128 stands for zero in the data rows.
Every row has a hidden score. In each pair, how much higher is the second row's than the first's? 20 means about the same, 40 much higher and 0 much lower. The score is a weighted sum of the row's numbers plus the product of two more (or one squared), each taken from its middle value.
[146 119 178 112 157 142 126 125 142 120 141 188 179 171 134 115]
[ 54 165 152  39  89  59  86 155 139 128 107 132 141 120 161 135] 17
[ 94 108 110 145 172 161 144  88 173 160 106 187 179 200 132 113]
[155 124 117 162 167 161 154  89  72 170  86  86  73 119 116 143] 15
[ 52 160 110  58  71  65  78 127 105  98  97 121 112 119 162 107]
[ 64 116  86 111 164 159 141  91 135 162  69 149 172 178 142 150] 22
[130 132 126 155 156 141 143  81  70 179  75  98  87 119 133 153]
[136 121 160 129 136 158 131  96 151 123 120 188 175 184 132 114] 22
[150 139 161 160 109 138 130 176 170  92 191 117 124  89 109 129]
[166 105 117 176 144 152 159  90 104 176 102 106 109 138 103 142] 25
[166 121  86 143 172 126 150 122  66 152 112  94  40  62 140 131]
[ 63 132  72  90  90 108 127  86  81 121  77 114 103 145 171 129] 25
[123 118 103 161 162 155 141  99 129 174  92 151 151 197 133 140]
[108 132 112 147 137 142 145  88  59 163  95  95  78 119 157 135] 13
[145 121 130 179 157 161 153 105 107 156  96 116 121 155 127 129]
[165 121  96 177 173 143 128 112  64 164 108  69  62  69 120 149] 15
[138 107 106 183 150 140 161 104 147 156  72 159 156 168 105 111]
[166 150 203  78 181 132  76 184 171 156 175 122 147  99 152 147] 5
[175 119 187 124 118 140 133 173 168  86 191 133 183 125 101 122]
[143  67 115 173  40 150 147  84 170  41 145 161 161 159  81  83] 21
[ 51 170 115  46  61  69  73 141 107 106 101 124 106 113 161 126]
[165 116 188 120 130 143 118 181 164 105 182 141 171 115 111 119] 28
[131 115 134 146 161 136 147  88  77 159 103 101  90 130 133 152]
[103 173 152  48 131  60  79 190 141 149 126 105 108  95 164 145] 17
[176 110 195 116 140 169 120 152 155 122 161 174 175 166 120 138]
[125 186  89 103 119  66 106 152  64 136 116  82  56  61 149 117] 18
[153 132 159 146 135 149 122 182 169  99 202 120 124  81 106 138]
[163 132 207  95 178 101 104 184 170 172 182 122 150 103 147 136] 29
[167 137 208  89 173 113 105 185 180 162 187 126 153  96 135 133]
[164  86  83 180  99 144 171  96 161  90 112 137 173 199  90 101] 34
[173 168  94 130 171  81 106 175  80 164 132  73  57  67 154 127]
[146 117 147 184  62 144 138 154 173  53 186 134 147 111  93 125] 19
[ 67 129  98 125 124 110 120  80  82 135  79 123 104 158 150 141]
[129 144 203  62 171 105  86 177 169 162 168 129 157 115 151 131] 20
[150  92  92 175  41 145 168  94 177  32 132 158 144 152  73 114]
[158 105 113 184 152 155 157 100 118 146  83 141 123 157 101 132] 22
[143  88  84 176  50 152 153  87 165  62 132 128 129 128  69  94]
[130  94  92 156  40 147 160 102 176  42 152 145 157 122  84 106] 27
[174  92 105 170  97 151 146  86 133 121  91 128 138 171  97 110]
[176 156 173 131 142 120 113 190 177 121 191 128 131  83 113 150] 19
[123 126 181 107 160 149 135 128 155 139 142 192 184 189 126 128]
[164 127 200 118 148 126 118 195 180 137 187 149 156 104 123 151] 22
[126 123 122 131 149 130 156  86  64 172 105  91  68 134 138 155]
[162  98 184 153  84 162 121 158 156  55 176 163 161 126  93 104] 30
[169 121 131 185 188 156 171  84  77 169 101  87  69 125 111 138]
[127 142 208  66 170 118  90 188 174 162 150 153 167 113 145 138] 23
[132 114 128 177  55 163 144 145 173  63 188 149 160 116  97 116]
[146 170  98 111 143  76 114 167  76 145 139  70  58  72 149 129] 19
[173 151  74 170 179 119 114 144  70 176 141  91  56  71 131 139]
[103 152 100 132 126 121 116  80  63 150  74  93  71 110 140 136] 16
[126 116 126 138 176 152 147  86  66 166  83 109  72 120 142 136]
[100 163  99 146 131 114 140  89  55 158  89  98  68 104 152 119] 28
[ 72 136 113 146 142 152 143  78  74 149  91  89 106 156 150 135]
[ 89 109 102 148 159 154 149  98 107 170  78 139 145 179 131 133] 29
[ 55 114  87  92 167 153 137  76 175 171  97 157 185 197 148 140]
[157 165  97 103 159  73 116 175  78 167 136  69  72  44 142 135] 33
[ 63 115  90 106 147 128 133  90 160 172  93 144 176 188 144 129]
[112 169  81 129 113  96 109 125  59 133  80  91  57  75 160 118] 24
[ 58 160  83  80  71  71 101 120  65 108  91 101  80 103 171 123]
[107 124 119 166 149 129 151  84  72 154  96 106  89 122 141 131] 15
[ 98 116 100 143 153 149 150 102  71 172  73 111 116 153 123 159]
[134 149 163  73 128  60  92 187 120 149 154  94  96  67 168 138] 23
[105 131 124 150 172 156 169  94  72 174  77 126 100 141 121 138]
[148 111 121 173 185 164 154  84  76 193  68  98 100 142 116 135] 30
[154 122 206 112 156 144 129 165 147 142 167 166 168 148 128 124]
[155 113 150 151  66 141 154 138 154  56 182 150 171 139 107 111] 20
[158 130 215  84 180 129  88 184 170 146 188 132 167 120 141 140]
[161 141 172 130 125 119 133 182 166 101 184 128 146  84 122 117] 16
[159 158 182  76 171  98  75 185 150 166 169 117 121  76 139 144]
[152 135 173 150  84 146 110 172 171  76 194 150 148 121 112 125] 37
[166 142 171 121 182  95 109 183 171 158 188 112 127  85 147 125]
[ 97 143 114 149 136 125 136  81  61 133  85  76  66 133 144 148] 14
[159 111 192 109 141 149 113 175 161 121 185 174 168 129 124 115]
[159 138 204  99 161 126 109 171 153 147 157 164 184 150 119 128] 25
[ 64 158 109  44  60  58  78 151  91 107  96  93 108  97 176 121]
[143  80 115 143 105 150 147  81 163  91 119 197 182 194 113 112] 21
[157 142 226  91 174 112  91 182 172 166 183 127 156 114 157 131]
[ 54 147  84 101  76 115 115  93  96 111  73 122 140 155 165 120] 17
[141 155 145  89 152  74 108 178 124 167 164  96 102  73 159 143]
[166 120 178 142 108 134 129 175 151  85 202 140 166 107 113 135] 24
[ 71 105  96 109 172 146 147  85 173 187  94 166 177 192 135 137]
[174 156 102 143 178 125 117 185  94 173 170  86  61  68 140 140] 24
[ 86 120 102 144 142 136 141  86  71 141  80 105 103 148 146 126]
[ 75 112 104 148 163 163 118  95 111 173  79 150 143 184 155 134] 24
[ 79  96  87 136 177 159 166  94 172 172  90 170 166 190 137 136]
[ 47 114  90 102 142 137 121  90 166 162  92 173 177 182 166 134] 6
[124  94  68 176  61 152 148 106 134  60 146 104 102 101  87 117]
[130 102 136 172 171 159 138 100  73 173  96 104 108 161 130 143] 29
[ 52 152 124  36  68  61  78 165 125 111  97 121 138 132 155 127]
[138 117  97 169 106 137 147 155 144 107 165 102  90  72  85 132] 16
[167 154 129 121 159  98 111 179 127 161 167  95  85  57 123 138]
[ 82  91  95 124 180 153 133  82 170 149 107 178 173 202 138 138] 14
[ 49 132 121  64 100 108  83 119 154 133  97 129 162 161 160 139]
[ 60 132  87 139 126 124 129  95  94 141  89 123 130 159 149 141] 34
[160  89 135 148  72 159 152 120 162  28 158 167 178 146  66  94]
[166 132 126 171 162 153 152  95  78 181  93  92  73 120  97 133] 20
[183 154 184 126 171 110 131 185 163 138 194 110 135  96 146 136]
[165 103 130 175 156 159 158  83  72 170  86  98  91 124 111 129] 25
[171 162  86 153 172 138 150 133  74 176 121  89  51  74 129 142]
[134 139 110 143 150 102 122  82  51 167  89  78  66  92 139 120] 19
[ 57 153  70  78  49  80 125 119  70  89  88  97  92 108 169 128]
[176 159 137  94 183  70 105 183 109 179 148  94  73  59 153 148] 16
[163 105 172 139 103 159 135 172 158  75 184 164 174 128 100 121]
[ 53 156  83 102 114 123 133  94  97 120  92 110 122 169 159 170] 13
[180 110 125 176 145 144 145  83  66 169  98  87  68 106  94 120]
[162 151 153 139 134 139 122 195 172 132 171 117 107  96 105 140] 12
[150  92 104 171 134 165 165 101 156 134  79 152 157 191 128 121]
[173 104 177 141 120 150 130 138 147  91 174 184 179 157 101 112] 16
[ 63 169  72  94  72 101 107 103  83 100  86  99 105 133 168 133]
[145 133 139 149 169 153 129  84  62 161  78  87  74 124 121 146] 19
[140 139 200  71 168 125  94 187 178 164 165 158 167 137 141 132]
[173 148  84 151 179 113 134 151  66 174 136  74  66  50 128 146] 20
[171 146 169 129 189  98 102 188 162 159 185 129 119  80 130 142]
[168  79  77 175  78 159 148  83 177  80  96 163 174 182  86 117] 15
[170 163 177 107 176  89 125 196 145 174 167 100 104  71 153 135]
[174 108  86 162 136 152 158  88  83 163 111  92  66  92 107 138] 16
[153 163 172  98 166  80  81 188 152 163 171 106 111  71 136 134]
[164 121 170 127  81 143 143 143 142  81 170 172 172 121 113  97] 30
[144 124 144 155  98 146 147 170 158  91 182 120 113  85 107 139]
[ 61 162  95 103  83  86  99 105  66  99  98 109  87 120 155 112] 24
[ 83 150  95 125  94 121 128  84  61 112  94  91  91 124 170 142]
[175 135  90 148 171 114 136 149  67 164 141  91  47  56 133 140] 24
[124 183 197  65 154  81  98 181 166 173 167 125 136  83 167 146]
[ 52 152  88  82  85 100  90  95 120  94  84 132 142 149 162 130] 12
[147 119 152 144 122 145 138 178 171 105 192 113 129  87 111 146]
[118  86  83 174 161 148 147 102 171 156  78 172 179 191 101 128] 23
[167 109 187 144  92 132 135 161 173  64 168 157 173 121 123 116]
[ 53 151  76  86  80  87 117 101  89 103  84 114  99 146 152 127] 20
[ 95 146 197  61 175  94  87 168 167 173 128 152 176 143 156 148]
[119 103 102 164 156 159 150 108 156 179  87 157 172 190 131 130] 31
[118 134 117 140 155 123 147  89  61 162  84 108  78 135 135 135]
[116 170 120  69 117  48  90 181 108 132 127  93  77  89 172 124] 31
[151 118 177 139 119 150 128 177 173  91 176 147 151 103 113 119]
[ 66 116  78 122 163 144 136  88 156 180  85 158 166 179 139 127] 23
[106 139 117 143 157 137 145  92  62 159  91 106  77 117 146 136]
[ 60 139 140  77 154 143 129 104 173 167  99 184 175 181 152 145] 25
[134 133  94 159 109 144 153 113 108 127 138  76  71  79 112 122]
[165 111 118 164 123 161 151  87 100 119 103 104  97 138  95 126] 21
[ 87 152  82 117 113 117 106 103  52 129  75 102  54 100 148 123]
[ 97  97  79 146 167 149 143  83 166 158  75 167 186 201 105 129] 18
[177 150 203 110 145 132 117 178 168 143 185 139 156  99 118 140]
[117 141 209  88 178 144  99 153 159 160 144 158 166 169 159 121] 14
[162 136 197 129 138 144 119 193 165 105 204 134 167 109 120 130]
[126 126 136 174  69 143 151 163 175  56 196 129 139  92  85 133] 16
[ 69 155  98 126  89 130 123  79  68 111  82 123  86 138 165 129]
[168 156 167  79 180  85 120 186 147 192 163 108 108  80 150 129] 32
[ 97 130 198  71 175 116 110 141 165 164 136 178 171 163 142 119]
[ 72 121 109 106 161 132 125  76 172 165  88 195 179 194 134 132] 10
[169 140 176  83 170 101  88 187 168 163 180 114 120  76 124 136]
[ 77 122 103 121 123 137 141  82  87 143  91 115 112 150 161 145] 27
[163 126 156 151  63 173 131 135 158  57 178 167 170 136  96 109]
[143 131 204  63 162 128  91 190 161 175 162 157 164 125 160 132] 14
[175 127 119 165 176 138 149  90  60 160  97  90  55  93 113 142]
[ 74 171 115  52  82  45  90 166  99 102 114 101  93  72 158 111] 28
[140 123  78 160 101 166 135 118 108 131 154 102  73  69  87 137]
[130  92  84 167 145 157 142  97 161 154  82 161 189 186 126 124] 28
[126 168  81 113 134  87 125 140  62 142 109  82  62  91 141 129]
[169 112 120 168 147 168 154  95 100 154  87 120 112 145 104 136] 16
[ 98 120 100 147 165 144 146  95 159 180  71 155 161 193 136 135]
[155 110 147 148  63 149 155 154 175  58 175 145 167 130  99 105] 22
[118 105 117 160 176 156 161  90  84 176  84 145 121 160 117 148]
[119 163 106  75 121  63  93 177  88 134 127  98  75  82 150 139] 25
[115 108 129 158 189 165 127  94  91 172  86 110 114 146 124 138]
[169 114 204 136 138 125 125 170 164 108 197 153 170 127 122 138] 34
[ 91 146  81 114  97  87 114  96  61 108  94 106  68 101 156 134]
[151  86 109 178  46 153 159 105 157  32 150 156 171 159  71  90] 31
[175 102 162 139  98 164 125 120 151  77 157 185 191 177 105  99]
[168  95  90 210  43 156 151  78 166  38 136 175 179 178  92  86] 19
[169 156 101 139 170 114 127 178  84 173 158  95  72  57 137 136]
[139 118 114 154 165 139 143  82  63 173  82  79  85 125 130 128] 17
[ 62 115 103 133 143 144 132  90  92 158  94 114 142 162 155 127]
[ 55 135  76 122 119 125 129  87 131 131  90 150 146 173 147 118] 22
[146 121 179 148 114 140 117 177 168 113 180 126 150 103 112 127]
[157 125 133 162 124 155 126 185 164  99 192 104 108  81 117 123] 9
[179 133 198 121 145 121 122 184 172 134 189 127 154  98 126 137]
[ 73 121  75 132 152 140 141  89 100 154  88 132 139 175 142 138] 15
[106 175 140  47 115  63  94 193 116 126 130  86  97  93 165 128]
[153 122  97 186 127 148 144  96  76 123 148  92  71  77  82 134] 18
[ 82 153 166  54  96  54  73 174 150 145 136 114 129 104 161 107]
[151 120 101 179 112 153 159  88 106 114 120 111  90 105  88 123] 21
[178 141 195 108 176  94  89 187 165 148 175 121 119  90 139 124]
[ 72 107  78 134 161 133 143  83 120 164  80 153 161 193 139 132] 26
[161  90  78 201  53 131 176  90 176  80 104 169 151 167  76 101]
[105 138  99 132 129 117 138  89  64 124  96  82  66 109 156 128] 3
[128 127 123 171 157 132 156  79  62 176  91 101  63 112 107 140]
[171  99 185 133 125 151 135 129 140  89 168 175 187 168 104 115] 27
[ 96 166  97 111 104 101 132  99  54 116 107  97  61  91 151 120]
[ 67 121 127 111 174 150 120  81 170 179  97 187 179 194 140 133] 16
[ 53 161  85  54  65  82  99 118  94  96  91  98 104 112 164 113]
[163 139  94 168 178 136 148  92  66 176 105  75  59  71 134 146] 13
[ 56 123 110  65 108 119 110  94 152 161  85 159 167 184 148 157]
[171 123 171 164 111 156 135 138 143  65 173 171 167 157  98 108] 37
[157 134  93 140 138 138 128 168 107 147 151  94  67  59 111 140]
[144  79  85 177  38 138 153  83 166  46 155 121 150 154  62  89] 19
[119 152  97 113 136 104 132 100  66 142  86  88  58  97 170 136]
[167 162  94 139 175  90 112 174 101 168 160  81  72  61 156 137] 26
[100 157 190  64 149  85  81 185 158 162 126 148 159 131 154 150]
[170 120 194 111 109 145 117 155 146  93 179 168 174 149 119 106] 30
[ 67 146 108 123 120 127 128  77  64 129  93 115 105 132 163 138]
[161 150 190  99 172 110  92 187 167 149 191 125 150  90 148 122] 28
[160 110 137 159  74 153 159 101 144  68 158 190 180 186 100  92]
[162  92 114 165  82 148 152  85 145  61 145 189 184 187  88  75] 21
[164 101 154 142  85 175 137 167 166  63 175 145 168 111 114 119]
[153 128 182 133 130 129 152 182 161 115 171 122 143  92 117 129] 16
[168  93 150 145  65 158 150 135 159  58 180 174 178 145  89 110]
[165 110 194 116 165 117  92 178 160 147 171 149 163 117 149 133] 20
[136 108 169 113 154 150 146 113 158 108 102 201 170 205 117 128]
[161 133 199 133 136 133 120 179 163  87 180 134 160 119 120 121] 20
[ 96 102  89 150 166 166 156 110 129 172  78 138 160 186 120 138]
[ 49 135  90  99 101 109 119  81 100 130  96 132 132 159 151 142] 11
[ 71 155  91  90  85  82  96 102  65  89  89  98  88 112 166 111]
[ 40 151 110  56  93  98  97 104 134 131  94 135 149 172 170 133] 18
[162 124 186 120 116 145 122 162 159  98 183 160 172 141 131 113]
[ 67 157 167  55 113  80  75 143 160 152 100 135 164 151 165 125] 6
[158 151 142  90 166  83 102 188 119 161 168  85  88  68 152 137]
[180 105 152 131  63 160 149 113 141  66 154 175 177 166  98  99] 31
[171 129 193 110 145 143 117 183 170 137 180 126 157 111 120 128]
[137 119 125 166  76 144 162 158 172  63 194  99 143 110  88 129] 15
[135 108 124 174  62 164 141 158 174  66 178 134 146 109  92 119]
[ 71 105  87 142 139 144 126  86 107 166  83 132 143 169 156 140] 18
[130 121 184  98 158 147 113 146 151 129 152 174 178 158 132 161]
[168 134  99 143 158 119 143 173 113 147 158  88  75  59 124 126] 25
[ 91 108  98 142 174 160 146  99 116 176  90 143 141 192 133 140]
[ 88 176 112  79  80  58  99 159  88 115 104  84  71  83 155 130] 20
[ 57 129  70 103 121 133 126  81 132 143  67 149 149 179 157 131]
[ 64 154 167  50 102  90  84 148 166 152 109 163 161 141 177 139] 16
[173 134 198 111 144 135 111 175 170 127 188 170 167 120 125 127]
[117  97 107 136 152 164 125  83 165 148 101 180 183 202 139 108] 12
[172 157 155 110 160 135 134 180 162 149 191 103 114  71 119 132]
[167 156 198  98 172 105 101 186 164 147 178 109 150 100 155 141] 21
[163 137 169 116 147 122 108 190 157 144 205 103 114  74 129 125]
[151  76  98 155 122 139 143 103 159 126  96 170 165 190 107 121] 22
[115 118 199  88 180 144 110 145 162 158 118 190 184 166 136 123]
[126 107 133 159  63 161 144 146 162  58 180 104 136  96  74 124] 20
[107 125 114 150 157 131 132  78  69 155  92  96  69 127 122 130]
[132 114 120 157 171 142 134  76  57 177  89 106  69 124 127 142] 25
[154 135  78 170 150 127 126 154 109 143 170  89  78  61 128 127]
[ 76 127 100 140 137 131 124  84 103 139  98 132 140 187 144 162] 22
[167  86 116 156 101 142 169 101 120 120 108 122 125 138  76 126]
[172 148  88 113 166 100  88 180  88 169 155  77  58  66 136 131] 14
[131  93  94 170 145 158 167  94 176 148  91 180 176 203 116 104]
[155  93  88 167 114 147 149  79 169 107 114 186 177 198  90 102] 3
[ 86 125  93 152 168 161 153  98 125 162  75 145 152 184 121 136]
[171 146 192  98 174  99 104 183 173 138 171 118 154  99 143 128] 17
[118 105  92 186  56 154 160 112 148  53 159 111 109  96  76 126]
[ 84 153  90 128  95 102 106  95  56 112  88  78  84 106 156 123] 24
[ 83 170  96  49  72  44  75 152  72 104  92  96  71  81 184 109]
[152 132 147 164  55 155 133 153 164  61 174 162 162 124 111 112] 21
[127 135  86 176  74 163 150 125 141  75 158 102  94  82  83 117]
[ 61 140  87 101  90 130 121  87  73 100  86  97 121 130 156 129] 20
[ 88 135 108 124 120 105 123  88  61 149  73  85  73 107 138 141]
[160 126 172 124  95 149 145 175 169  71 186 153 168 124 110 112] 20
[153 127 157 150 134 116 129 176 175 107 185 115 116  76 121 124]
[ 89 118 175  76 167 128 107 143 164 162 120 188 184 170 149 127] 24
[140 127 131 166 177 140 145  84  76 157  88  78  69 104 128 136]
[159 127  94 138 164 121 156 121  65 146 112  76  51  68 142 146] 20
[153 146 198 104 163 117 100 186 173 155 193 137 146  95 117 146]
[118  94  77 153 158 150 171  86 175 153  83 156 186 191 120 126] 30
[120 112 132 169 180 150 163  97 102 162  97 117 124 155 128 129]
[162 162 193  64 172 106 100 183 161 168 178 137 137  83 145 137] 24
[111 126 131 166 185 154 156  98  80 185  75 119 110 154 149 144]
[157 133 180 134 127 149 118 183 175  97 177 140 160  99 114 120] 25
[ 47 124  71  84 106 127 113  97 136 121  82 127 159 156 167 152]
[135 118 148 172  60 158 146 159 168  52 182 125 151 102  93 125] 26
[142 130 142 166 105 151 145 179 172  81 195  99 106  83 102 123]
[101 109 103 163 175 149 141 105 109 156  83 149 148 179 111 132] 26
[171 105 131 180 144 166 147  86  84 146 114 122  88 114  99 140]
[138  95 104 170 155 158 164 106 141 149  92 145 144 180 102 114] 23
[104 136 118 148 138 106 138  83  59 139  73 100  68 125 145 135]
[170 170 174  93 191  69  93 182 147 172 163 110 116  64 152 129] 23
[ 92 113 102 170 179 159 150  98 112 170  77 130 141 171 135 137]
[132  87  88 162 179 151 146 105 142 157  90 151 153 187 110 126] 25
[140  96  84 173  70 150 165  94 116  85 133 125 100  90  71 124]
[157 111 202 126 131 150 131 129 150 106 140 176 181 160 105 116] 28
[ 74 121 129  88 165 140 127  86 169 163  76 181 175 183 149 127]
[113  87 104 158 165 153 152 113 137 178  71 154 159 198 128 135] 35
[153 145 150 142  96 141 139 172 168  93 178 109 128  81 112 135]
[128 110 101 167  80 154 168 135 140  98 166 115 102  97  90 127] 21
[165 107 113 162 176 135 157  92  76 163 120  96  62  85 110 150]
[ 65 169 110  65  70  74  79 150  80  95  86  75 102 104 168 117] 26
[123  96  95 134 159 161 145  89 158 127 113 184 170 177 105 114]
[168 141 176 118 117 135 117 180 178 109 183 141 149 108 115 129] 22
[ 76 149 196  52 156 107  83 180 172 176 151 162 173 149 153 137]
[163 165 173 113 172 110 109 187 153 167 191 106 116  75 158 134] 21
[154 107 130 160  50 150 139 111 149  60 169 174 177 138  90 103]
[155 130 154 152 139 127 117 192 155 151 173 110 114  55 142 122] 7
[171 149 169 119 154 125 122 188 168 126 184 103 129  72 134 147]
[ 68 106  86 127 167 158 137  90 149 167  73 150 168 188 144 143] 22
[ 88 183 118  62  82  47  87 164  87  91 119 102  86  79 159 120]
[ 69 158 119  49  57  69  83 166 104  98 116 109 106 116 167 120] 25
[166 141 172 111 142 131 114 186 168 123 188 116 147  84 104 131]
[120 100  85 135 166 155 146  76 179 151 104 176 181 208 130 106] 27
[171  97 128 188 139 162 171  83  70 167  94 106  90 125  98 158]
[104 116  85 160 175 134 129  93 121 176  98 137 147 170 133 128] 11
[180 150  78 135 167 113 109 174  82 163 131  96  62  60 139 130]
[156  93 119 174 177 143 148 103  83 169  90  98  99 147 116 154] 12
[163 127 124 162 170 146 149  89  70 161  95  88  64  93 111 159]
[112 169  74 106 120  74 103 113  60 115 100  85  70  85 156 133] 21
[141 171 108  99 139  70 103 171  81 150 136  93  62  47 144 132]
[157 140 199 102 155 126  97 185 177 151 180 125 152  91 140 146] 20
[161 141 152 134 151 121 118 184 149 125 170  98 109  58 122 136]
[ 49 173 124  41  63  62  72 135 129  83  94 116 127 141 176 121] 19
[171 158 162 114 146 114 111 188 169 137 192  92 113  68 128 142]
[127 101  95 132 163 160 140  69 168 132  95 196 179 194 105 108] 19
[162 130 102 168 169 115 153 100  63 155  95  92  39  91 119 145]
[125  99 107 187  41 142 152 110 169  37 168 138 146 123  76  93] 29
[167 155  90 135 174 103 140 137  61 192 113  82  53  73 144 139]
[154  98  99 174  56 155 148  83 175  74 138 164 142 174  75  83] 10
[157 112 156 142  70 146 144 155 160  72 187 156 172 133  98 119]
[ 93  96  93 133 183 142 141  84 175 155  97 171 172 193 149 135] 11
[146 123 124 173 164 163 149  90  70 165 100 103  79 120 127 113]
[ 86 123 105 121 143 139 139  91  88 155  62  96 108 155 150 134] 20
[137 107 130 127 150 159 128  94 157 123 128 184 175 203 113 127]
[163 108 111 182 120 139 164  94 112 133  92 119 121 157 101 130] 27
[123 135 109 131 141 128 133  87  61 147  71  94  80 101 141 147]
[ 52 128  82 113 119 152 115  79 133 158  71 125 154 177 162 139] 17
[152 108 166 166  61 162 146 154 169  60 177 162 161 127 108 112]
[143 121 122 160  92 144 134 170 158  94 181 110 110  81  92 127] 15
[128 110 122 177 167 159 142 105 127 178  71 133 133 174 109 138]
[ 68 120  87 131 166 145 138  91 103 149  78 129 140 162 127 148] 15
[ 98 132  97 113 107 109 117  86  67 129  75  88  68 125 146 121]
[116 173 173  50 127  59  84 190 145 161 144 126 123  97 163 150] 23
[168  70  86 165  60 121 142  88 176  49 118 168 174 180  65  67]
[164 148 146 129 173 119 124 179 148 156 196 124  99  58 132 160] 16
